128 stands for zero in the data rows.
A hidden rule labels the rows of this table. It goes by one to three of the table's principal directions, not those with the most spread.
tensor([109, 100, 127, 126, 139, 121, 114, 133, 101, 115, 108, 139, 133, 125, 139, 144, 134, 128, 125, 115, 152, 127, 127, 125, 137, 141, 120, 133, 138]) j452
tensor([136, 120, 136, 147, 117, 135, 108, 125, 161, 147, 141, 128,  91, 115, 116, 113, 133, 148, 110, 105, 110, 147, 148, 136, 111, 104, 126, 126, 135]) j808
tensor([145, 198,  77, 112, 113, 161, 175, 219, 211, 139, 203,  92, 151, 187, 151,  86, 114, 146,  91, 204,  61, 145, 103, 117,  95, 155, 122, 149, 128]) j404
tensor([110,  94, 105,  92, 134, 159, 183, 184, 165, 142, 149, 155,  99,  81, 133, 118, 138, 137,  87, 147,  63,  97, 119,  65, 174, 178, 112, 118, 145]) j673
tensor([115, 127, 114, 145, 126, 124, 115, 126, 128, 111, 136,  76, 159, 150, 140, 122, 128, 118, 165, 145, 140, 151, 124, 172, 104,  90, 155, 168, 132]) j452
tensor([138, 141, 136, 118, 109, 118, 116, 133, 116, 119, 120, 135, 137, 103, 142, 127, 130, 106, 140, 141, 116, 130, 114, 143, 139, 113, 129, 124, 114]) j673
tensor([176, 128, 186, 167, 109, 130,  76, 110, 188, 173, 159, 141,  51, 128, 103, 107, 130, 159,  97,  94, 154, 182, 131, 131,  82,  96, 130, 117, 157]) j575
tensor([109, 182, 109,  92, 119, 138, 218, 158, 150, 161, 155, 133, 160, 147, 106, 125, 110, 152, 117, 154,  61,  95, 141, 107, 109, 181, 103, 126, 124]) j457
tensor([144,  88, 144, 142, 136, 143, 101, 139, 162, 134, 142, 142,  72,  99, 132, 117, 138, 135,  91, 117, 136, 145, 115,  98, 145, 123, 135, 122, 154]) j452
tensor([130,  71, 130, 157, 163, 136,  96,  89, 113, 108, 123, 115,  85, 126, 129, 120, 135, 129, 116,  97, 184, 149, 131, 108, 149, 105, 157, 128, 146]) j808
tensor([ 84,  27, 104, 141, 174, 132,  78, 113,  59,  72,  85, 109, 130, 131, 164, 148, 144, 105, 139,  98, 209, 141, 124, 126, 172, 121, 154, 145, 145]) j808
tensor([127, 137, 143, 124, 131, 128, 167, 116, 143, 155, 136, 133, 131, 139,  98, 136, 123, 144, 142, 128, 126, 107, 135, 113, 113, 151, 121, 128, 139]) j452
tensor([ 93, 145, 131,  95, 140, 103, 175,  99,  55, 133,  78, 169, 177, 145, 104, 173, 119, 134, 151, 103, 143,  72, 156, 117, 133, 190,  88, 104, 110]) j808
tensor([147, 152, 130, 120, 108, 122, 119, 139, 128, 124, 136, 128, 130, 125, 141, 114, 131, 116, 134, 146, 119, 142, 115, 142, 127, 115, 125, 125, 114]) j842
tensor([128, 161, 113, 125, 126, 128, 148, 138, 141, 133, 133, 141, 130, 120, 121, 125, 119, 144,  94, 127,  82, 111, 145, 119, 126, 138, 111, 117, 117]) j404
tensor([125, 144,  93, 107, 113, 166, 162, 209, 201, 147, 166, 138, 116, 106, 140, 108, 122, 142,  65, 160,  27, 114, 123,  97, 140, 158, 113, 122, 131]) j808
tensor([121, 119, 151, 141, 130, 131, 156, 109, 166, 175, 143, 138,  96, 125,  81, 129, 129, 173, 120,  96, 114, 120, 161, 113,  96, 140, 113, 128, 154]) j575
tensor([121,  41, 164, 147, 170, 116,  84,  57,  62, 105,  79, 147,  92, 105, 121, 156, 141, 111, 144,  74, 230, 127, 126, 103, 170, 122, 150, 113, 148]) j575
tensor([142, 100, 175, 150, 130, 120,  98,  91, 130, 154, 127, 136,  89, 145, 104, 131, 136, 147, 142,  91, 193, 157, 135, 130,  99, 121, 127, 124, 154]) j452
tensor([121, 109, 142, 140, 139, 124, 122, 109, 124, 137, 119, 140, 109, 122, 112, 137, 129, 145, 116,  99, 143, 127, 143, 119, 123, 132, 123, 125, 142]) j404
tensor([155, 169, 164, 118,  99, 115, 137, 125, 140, 164, 138, 157, 115, 130, 108, 123, 126, 141, 130, 126, 122, 135, 129, 130, 102, 139, 103, 108, 123]) j842
tensor([111, 181,  82,  87,  84, 166, 195, 240, 220, 172, 181, 127, 150, 134, 133, 107, 120, 155,  92, 180,   0, 110, 136, 124, 102, 173,  91, 135, 123]) j673
tensor([120,  95, 153, 139, 135, 130, 123, 110, 138, 155, 119, 152,  95, 117, 100, 142, 133, 154, 117,  87, 140, 121, 151, 113, 120, 141, 114, 117, 148]) j575
tensor([133, 180, 127, 114,  93, 134, 153, 159, 168, 168, 149, 138, 137, 146, 111, 120, 121, 152, 121, 136,  70, 125, 147, 143,  89, 146,  98, 120, 116]) j842
tensor([117, 176,  70, 111, 127, 126, 161, 154, 120,  95, 124, 113, 181, 125, 148, 124, 120, 114, 125, 166,  61,  92, 133, 138, 148, 128, 122, 134,  88]) j404
tensor([133,  81, 150, 146, 131, 133,  81, 125, 131, 128, 130, 125,  92, 127, 137, 123, 139, 128, 125, 108, 174, 167, 118, 131, 125, 111, 142, 134, 153]) j673
tensor([123, 142, 143, 119, 125, 124, 156, 120, 132, 156, 125, 149, 130, 136, 101, 141, 122, 148, 128, 114, 120, 108, 145, 118, 112, 157, 107, 116, 132]) j575
tensor([171, 143, 161, 159, 106, 126,  75, 117, 169, 148, 149, 131,  78, 119, 121, 106, 130, 139, 107, 111, 133, 172, 128, 147, 100,  83, 133, 120, 133]) j404
tensor([153, 172, 161,  99,  98, 111, 113, 152, 110, 142, 106, 198, 129, 105, 136, 147, 121, 119,  96, 126, 113, 116, 114, 119, 136, 163,  85,  84, 109]) j673
tensor([208, 197, 173, 170,  81, 131,  67, 126, 218, 168, 170, 136,  69, 115, 111,  93, 117, 144,  83, 123,  89, 175, 127, 158,  78,  65, 132, 107, 119]) j404
tensor([123,  82, 144, 142, 144, 120, 101,  74,  84, 111, 102, 118, 117, 120, 124, 135, 137, 110, 164, 101, 186, 135, 132, 136, 146, 102, 152, 127, 129]) j457
tensor([141, 122, 124, 142, 125, 146, 105, 169, 183, 140, 160, 140,  75, 109, 138, 104, 129, 155,  53, 120,  96, 158, 127, 106, 123, 125, 120, 126, 151]) j404
tensor([136, 145, 137, 116, 128, 126, 131, 123, 110, 132, 115, 158, 128, 127, 125, 138, 120, 126, 110, 120, 130, 115, 128, 112, 138, 152, 114, 101, 117]) j808
tensor([114, 103, 138, 124, 153, 113, 152,  75,  78, 123, 106, 128, 134, 144, 107, 141, 135, 129, 172, 109, 186, 111, 139, 115, 137, 142, 130, 127, 131]) j808
tensor([114,  12, 122, 138, 191, 128,  69,  82,  36,  58,  75, 135,  93, 105, 166, 142, 150,  88, 129,  93, 244, 136, 104,  85, 216, 123, 163, 116, 139]) j808
tensor([136,  91, 156, 147, 135, 131, 106, 103, 135, 136, 134, 126,  87, 107, 120, 121, 133, 129, 122, 106, 156, 151, 125, 120, 131, 106, 148, 130, 152]) j457
tensor([122,  57, 164, 147, 139, 126,  86,  98, 116, 134, 109, 145,  77,  95, 119, 138, 143, 133, 125,  80, 176, 146, 135, 119, 140, 114, 136, 124, 157]) j673
tensor([126, 126, 113, 130, 125, 143, 131, 154, 155, 133, 155, 100, 131, 163, 137, 112, 131, 134, 136, 147, 131, 150, 120, 135, 108, 129, 136, 147, 138]) j842
tensor([137,  98, 160, 147, 143, 114,  99,  73,  96, 124, 106, 134, 105, 124, 114, 138, 133, 123, 146,  94, 190, 136, 132, 127, 133, 111, 141, 119, 135]) j808
tensor([147, 102, 143, 137, 136, 129,  87, 119, 118, 115, 110, 148, 104, 111, 138, 136, 133, 112, 115, 116, 159, 130, 113, 115, 154, 122, 134, 109, 128]) j452
tensor([ 97, 150, 104, 116, 126, 138, 155, 161, 131, 141, 136, 100, 186, 209, 127, 141, 117, 142, 155, 145, 135, 129, 136, 151,  81, 166, 116, 150, 132]) j404
tensor([118,  91, 177, 142, 134, 117, 118,  78, 117, 165,  99, 169,  89, 105,  81, 156, 132, 157, 126,  60, 156, 114, 165, 117, 117, 140, 109, 106, 149]) j452
tensor([109, 103, 111, 106, 141, 134, 139, 142,  98, 109, 110, 134, 147, 129, 145, 140, 132, 110, 138, 139, 139, 110, 117, 112, 159, 155, 127, 124, 124]) j842
tensor([126, 106, 134, 150, 133, 127, 109,  95, 125, 122, 124, 107, 115, 115, 121, 123, 131, 123, 143, 111, 141, 140, 137, 144, 128,  90, 151, 138, 132]) j457
tensor([145, 128, 136, 114, 126, 127, 139, 134, 130, 130, 137, 147, 105, 111, 131, 115, 136, 126, 119, 138, 129, 129, 114, 101, 147, 141, 121, 115, 128]) j842
tensor([136, 177, 117, 101, 124, 107, 150, 149,  97, 109, 121, 141, 173, 151, 146, 135, 126, 116, 140, 165, 134, 113, 105, 127, 131, 159, 105, 127, 107]) j452
tensor([126,  30, 145, 125, 191, 119, 116,  80,  58,  85,  83, 175,  73,  67, 137, 147, 149, 109, 105,  93, 210, 101, 105,  44, 224, 154, 138, 100, 149]) j575
tensor([145, 107, 168, 166, 127, 119,  71,  80, 123, 142, 127, 111,  99, 164, 112, 126, 133, 138, 157,  90, 208, 177, 138, 161,  86,  91, 144, 134, 144]) j808
tensor([116,  71, 143, 140, 151, 137, 126, 106, 123, 123, 132, 115, 100,  97, 126, 127, 131, 121, 124, 115, 155, 139, 116, 106, 150, 114, 161, 141, 162]) j457
tensor([111,  97, 119, 129, 131, 140, 129, 128, 128, 128, 135,  97, 133, 149, 131, 123, 134, 123, 160, 132, 148, 142, 129, 140, 121, 121, 145, 146, 138]) j842
tensor([112, 130,  99, 122, 134, 136, 136, 148, 122, 110, 134, 103, 154, 145, 148, 124, 124, 119, 129, 148, 121, 133, 122, 135, 131, 129, 139, 144, 125]) j457
tensor([132,  95, 144, 138, 145, 118,  87, 112,  98, 109, 103, 158,  98,  99, 139, 138, 134, 125,  96,  97, 163, 135, 124, 111, 155, 125, 125, 113, 136]) j404
tensor([148, 148, 132, 165, 132, 111,  72,  75,  99, 100, 102,  99, 152, 156, 130, 137, 118, 105, 160, 116, 174, 140, 133, 178, 112,  73, 157, 130, 101]) j404
tensor([133, 119, 158, 137, 107, 140, 115, 134, 170, 177, 142, 150,  85, 130, 101, 125, 130, 162, 109,  94, 118, 146, 153, 129,  94, 136, 107, 114, 147]) j842
tensor([123, 150, 118, 144, 117, 119, 106, 126, 130, 127, 122, 120, 138, 138, 126, 128, 125, 141, 123, 112, 112, 136, 153, 163, 102, 106, 118, 134, 115]) j404
tensor([114, 145, 125, 124, 114, 117, 123, 129, 115, 133, 102, 141, 158, 135, 121, 150, 126, 131, 144, 116, 111, 107, 151, 156, 114, 135, 105, 122, 109]) j452
tensor([ 87,  92,  98, 115, 153, 137, 161, 144, 108, 113, 129,  99, 160, 163, 138, 135, 134, 129, 156, 144, 153, 121, 123, 118, 132, 157, 134, 157, 145]) j452
tensor([ 98, 138,  50,  89, 164, 133, 192, 159,  79,  68, 122,  92, 209, 176, 167, 130, 129,  97, 165, 195, 134,  86, 101, 106, 172, 172, 135, 150, 101]) j404
tensor([132,  92, 139, 156, 137, 128, 125,  96, 148, 130, 153,  91,  88, 113, 116, 101, 142, 138, 148, 120, 150, 159, 131, 132, 120,  81, 159, 157, 153]) j452
tensor([132,  88, 165, 150, 141, 118,  84,  84,  97, 128, 110, 135,  97, 127, 121, 137, 132, 127, 130,  87, 199, 156, 129, 129, 126, 112, 142, 122, 148]) j457
tensor([167, 111, 164, 165, 122, 122,  69, 107, 155, 138, 147, 120,  71, 137, 124, 105, 142, 141, 128, 108, 182, 183, 122, 140, 101,  86, 139, 133, 147]) j452
tensor([112,  86, 130, 145, 154, 117,  91,  66,  58,  84,  74, 108, 158, 117, 136, 160, 125,  81, 176, 109, 186, 112, 124, 152, 163,  93, 170, 131, 114]) j842
tensor([152, 140, 133, 153, 125, 130, 104, 116, 151, 122, 145, 101, 119, 132, 131, 112, 125, 121, 129, 137, 134, 150, 118, 145, 116,  87, 154, 139, 128]) j575
tensor([141, 117, 143, 125, 123, 118, 122, 112, 119, 131, 122, 144, 104, 111, 122, 122, 142, 129, 141, 118, 141, 129, 130, 122, 139, 123, 120, 116, 124]) j673
tensor([114,  65, 168, 133, 132, 129,  94, 109, 106, 139, 104, 151,  96,  96, 123, 148, 134, 122, 124,  86, 168, 141, 128, 121, 141, 129, 135, 119, 156]) j842
tensor([114, 166, 106, 112, 122, 127, 170, 136, 127, 127, 125, 116, 180, 136, 123, 139, 115, 119, 148, 154,  85,  93, 132, 141, 125, 139, 126, 134, 107]) j452
tensor([ 94,  72,  99, 123, 148, 145, 140, 139, 116, 110, 129,  89, 146, 151, 143, 128, 141, 116, 170, 142, 155, 130, 122, 129, 142, 133, 149, 157, 141]) j673
tensor([145,  90, 144, 143, 134, 135, 119, 117, 150, 127, 155, 109,  81, 104, 131, 100, 142, 126, 131, 133, 151, 160, 108, 113, 138,  97, 157, 144, 154]) j673
tensor([120, 143, 102, 113, 133, 117, 141, 140,  96,  95, 121, 118, 164, 129, 154, 127, 128, 108, 138, 157, 126, 120, 111, 131, 148, 131, 130, 138, 112]) j673
tensor([110, 154,  81, 112, 126, 128, 163, 159, 135, 111, 127, 123, 161, 113, 138, 127, 128, 130, 120, 153,  58,  92, 140, 129, 144, 136, 113, 136, 104]) j575
tensor([119, 115, 127, 140, 143, 107,  83, 103,  66,  88,  95, 116, 154, 143, 152, 144, 127, 105, 144, 115, 189, 145, 119, 154, 134, 107, 142, 137, 122]) j808
tensor([123,  94, 125, 121, 135, 137, 128, 135, 124, 122, 126, 128, 117, 121, 137, 127, 138, 119, 137, 132, 142, 127, 117, 112, 150, 136, 134, 127, 135]) j673
tensor([135, 157, 149, 128, 115,  95, 107,  82,  72, 124,  94, 151, 136, 131, 118, 138, 127, 127, 147,  96, 154, 131, 151, 156, 117, 116, 108, 106, 100]) j457
tensor([141, 141, 159, 129, 105, 137, 144, 135, 181, 186, 159, 146,  87, 133,  93, 114, 128, 168, 111, 111, 107, 144, 147, 119,  87, 142, 106, 118, 149]) j457
tensor([135, 132, 157, 162, 129, 115, 100,  88, 134, 145, 121, 129, 112, 135, 100, 137, 122, 149, 125,  89, 151, 140, 151, 148,  93, 104, 129, 128, 138]) j575
tensor([137, 124, 145, 142, 110, 137,  98, 131, 151, 143, 143, 114, 112, 133, 129, 118, 126, 127, 129, 121, 132, 162, 126, 152, 104, 101, 142, 134, 138]) j842
Here are more rows. What is the label of each one?
tensor([ 84,  60,  94, 109, 168, 132, 108, 131,  44,  62,  68, 143, 154,  89, 173, 163, 130,  81, 113, 117, 151,  95, 113, 103, 212, 147, 143, 118, 119]) -> j457
tensor([126, 187,  93,  78, 102, 139, 182, 202, 151, 138, 143, 157, 159, 127, 143, 122, 122, 132,  99, 173,  40,  94, 122, 109, 137, 183,  85, 111, 100]) -> j842
tensor([115, 144, 138,  95, 122, 124, 151, 143, 104, 144, 100, 191, 134,  99, 121, 155, 117, 133,  87, 110,  93,  90, 139,  99, 149, 181,  89,  89, 118]) -> j457
tensor([120, 153,  99, 102, 144, 125, 201, 136, 123, 120, 140, 120, 161, 145, 123, 125, 128, 131, 148, 168, 111,  90, 120,  99, 142, 165, 119, 136, 119]) -> j575
tensor([159, 111, 171, 141, 108, 119,  79, 120, 137, 133, 135, 141,  81,  87, 137, 114, 139, 117, 120, 118, 149, 168, 106, 136, 131,  91, 139, 124, 142]) -> j673
tensor([122,  74, 126, 144, 153, 133, 111, 102, 109, 106, 134,  89, 112, 144, 139, 115, 141, 117, 160, 126, 194, 159, 115, 127, 138, 103, 165, 152, 148]) -> j457
tensor([114, 154,  69, 121, 142, 125, 160, 131, 110,  92, 127,  96, 171, 153, 141, 117, 129, 123, 148, 156, 104, 105, 140, 137, 140, 124, 130, 143,  95]) -> j404
tensor([104, 179,  48, 128, 125, 121, 136, 154, 110,  70, 119,  70, 218, 156, 165, 126, 121, 103, 158, 176,  75, 108, 134, 186, 127,  95, 139, 164,  79]) -> j575
tensor([134, 123, 125, 137, 128, 131, 100, 144, 141, 125, 130, 147,  96, 106, 138, 119, 130, 141,  76, 110, 112, 142, 134, 118, 135, 122, 118, 118, 133]) -> j404
tensor([ 95, 138,  89,  68, 138, 110, 187, 153,  59,  88,  79, 169, 193,  88, 151, 161, 131,  95, 141, 160,  86,  46, 116,  99, 199, 186,  96, 111,  90]) -> j452
tensor([149, 131, 141, 145, 135, 107,  87, 101,  96, 105, 114, 132, 118, 133, 139, 126, 132, 120, 128, 116, 177, 149, 120, 136, 131, 106, 132, 124, 122]) -> j404
tensor([102, 141,  98,  87, 112, 129, 199, 152, 131, 144, 126, 147, 146, 102, 115, 126, 138, 139, 146, 142,  50,  78, 154, 115, 146, 163,  92, 120, 104]) -> j673
tensor([103, 101, 106, 118, 136, 148, 154, 150, 139, 126, 141, 104, 139, 132, 135, 125, 130, 124, 140, 146, 116, 124, 122, 120, 137, 138, 142, 147, 141]) -> j842
tensor([114,  74, 139, 122, 143, 129, 115, 108,  92, 112,  99, 144, 115,  87, 135, 144, 135, 105, 134, 109, 151, 115, 121, 111, 173, 128, 142, 117, 133]) -> j842
tensor([145, 180, 172, 118, 100, 102, 115, 134, 127, 160, 100, 210, 118,  84, 108, 158, 114, 147,  70,  93,  86, 103, 144, 123, 116, 156,  74,  83, 118]) -> j452
tensor([152, 158, 130, 145, 104, 138, 113, 135, 171, 145, 165,  94, 118, 159, 127,  97, 126, 135, 138, 142, 120, 169, 128, 160,  87,  93, 141, 141, 125]) -> j457
tensor([127,  84, 114, 128, 143, 140, 129, 149, 146, 124, 145, 138,  76, 105, 138, 105, 147, 146,  92, 122, 126, 140, 127,  88, 153, 137, 122, 129, 148]) -> j404
tensor([160, 161, 136, 169, 108, 137,  76, 139, 180, 144, 178,  67, 126, 218, 135,  97, 122, 143, 146, 143, 175, 210, 118, 184,  44,  83, 151, 161, 143]) -> j404
tensor([129, 170,  83, 110, 119, 138, 176, 182, 164, 131, 179,  96, 145, 182, 141,  89, 135, 151, 133, 180,  99, 144, 122, 125, 101, 149, 112, 154, 124]) -> j404
tensor([128, 191, 115, 107, 101, 140, 181, 170, 175, 162, 165, 125, 149, 143, 117, 113, 112, 148, 110, 158,  55, 122, 134, 130,  95, 151, 110, 131, 123]) -> j457
tensor([155, 157, 152, 143, 117, 108, 103, 103, 119, 126, 130, 120, 131, 143, 127, 123, 125, 121, 147, 130, 160, 151, 118, 154, 105, 100, 135, 131, 122]) -> j452
tensor([123, 102, 146, 141, 127, 131, 104, 130, 136, 139, 137, 119, 110, 139, 129, 126, 131, 136, 127, 113, 159, 162, 125, 137, 107, 119, 136, 141, 154]) -> j842
tensor([165, 134, 183, 143, 105, 110,  91,  97, 134, 153, 130, 155,  81, 106, 111, 120, 135, 136, 127, 101, 155, 158, 128, 137, 110, 102, 121, 110, 134]) -> j673
tensor([161, 135, 155, 164, 117, 117,  63,  96, 130, 127, 131, 110, 107, 153, 129, 116, 130, 125, 142, 110, 181, 178, 127, 167,  96,  76, 145, 131, 126]) -> j808
tensor([121, 140, 126, 104, 134, 109, 114, 141,  70,  94,  80, 172, 168, 102, 156, 165, 120,  96, 109, 133, 130,  93, 107, 119, 169, 158, 110, 106, 107]) -> j452
tensor([131, 186, 111, 125, 130, 111, 155,  98,  99, 115, 116, 101, 193, 184, 117, 138, 116, 117, 183, 151, 141, 104, 135, 159, 106, 127, 131, 134,  93]) -> j404
tensor([150, 126, 167, 145, 122, 102,  74,  86,  94, 122,  96, 154, 112, 113, 123, 143, 132, 118, 137,  95, 173, 138, 130, 147, 128, 103, 125, 109, 118]) -> j452
tensor([206, 188, 184, 177,  92, 103,  54,  77, 167, 153, 136, 145,  73, 115, 101, 107, 125, 142, 114,  96, 134, 166, 142, 169,  83,  55, 125, 101, 107]) -> j575
tensor([114,  73, 136, 143, 151, 126,  96,  81,  85,  95,  85, 125, 127,  77, 133, 153, 127,  90, 140, 103, 152, 109, 125, 129, 177,  95, 165, 123, 126]) -> j842
tensor([106, 185,  93,  93, 121, 140, 189, 176, 137, 145, 136, 130, 192, 189, 124, 142, 110, 142, 129, 160,  86,  94, 137, 126, 102, 193,  96, 125, 111]) -> j808
tensor([156, 164, 177, 139, 127,  90, 135,  69, 112, 158, 113, 171, 106, 136,  80, 141, 128, 163, 134,  90, 163, 115, 154, 120,  97, 140,  93, 103, 125]) -> j575
tensor([149, 179, 121, 135, 139, 126, 169, 100, 145, 130, 144, 117, 138, 134, 105, 119, 111, 134, 121, 144, 103, 103, 132, 113, 125, 123, 139, 123, 113]) -> j404
tensor([103,  71, 108, 120, 140, 144, 170, 138, 150, 126, 151, 103, 105,  89, 128, 107, 148, 131, 145, 143, 102, 122, 126, 103, 157, 122, 147, 155, 151]) -> j673
tensor([167,  93, 164, 222, 163, 122,  39,   1, 123, 103, 120,  57,  93, 151, 103, 121, 121, 109, 170,  83, 236, 174, 135, 173, 107,  12, 216, 145, 135]) -> j404
tensor([131,  70, 163, 162, 146, 130,  79,  98, 129, 128, 122, 129,  80, 105, 124, 133, 132, 131, 108,  88, 179, 159, 124, 120, 131, 101, 153, 132, 165]) -> j575
tensor([129, 122, 165, 149, 130, 127, 133,  94, 152, 168, 138, 123, 110, 144,  88, 136, 122, 155, 138, 100, 152, 137, 145, 131,  87, 126, 133, 133, 156]) -> j575
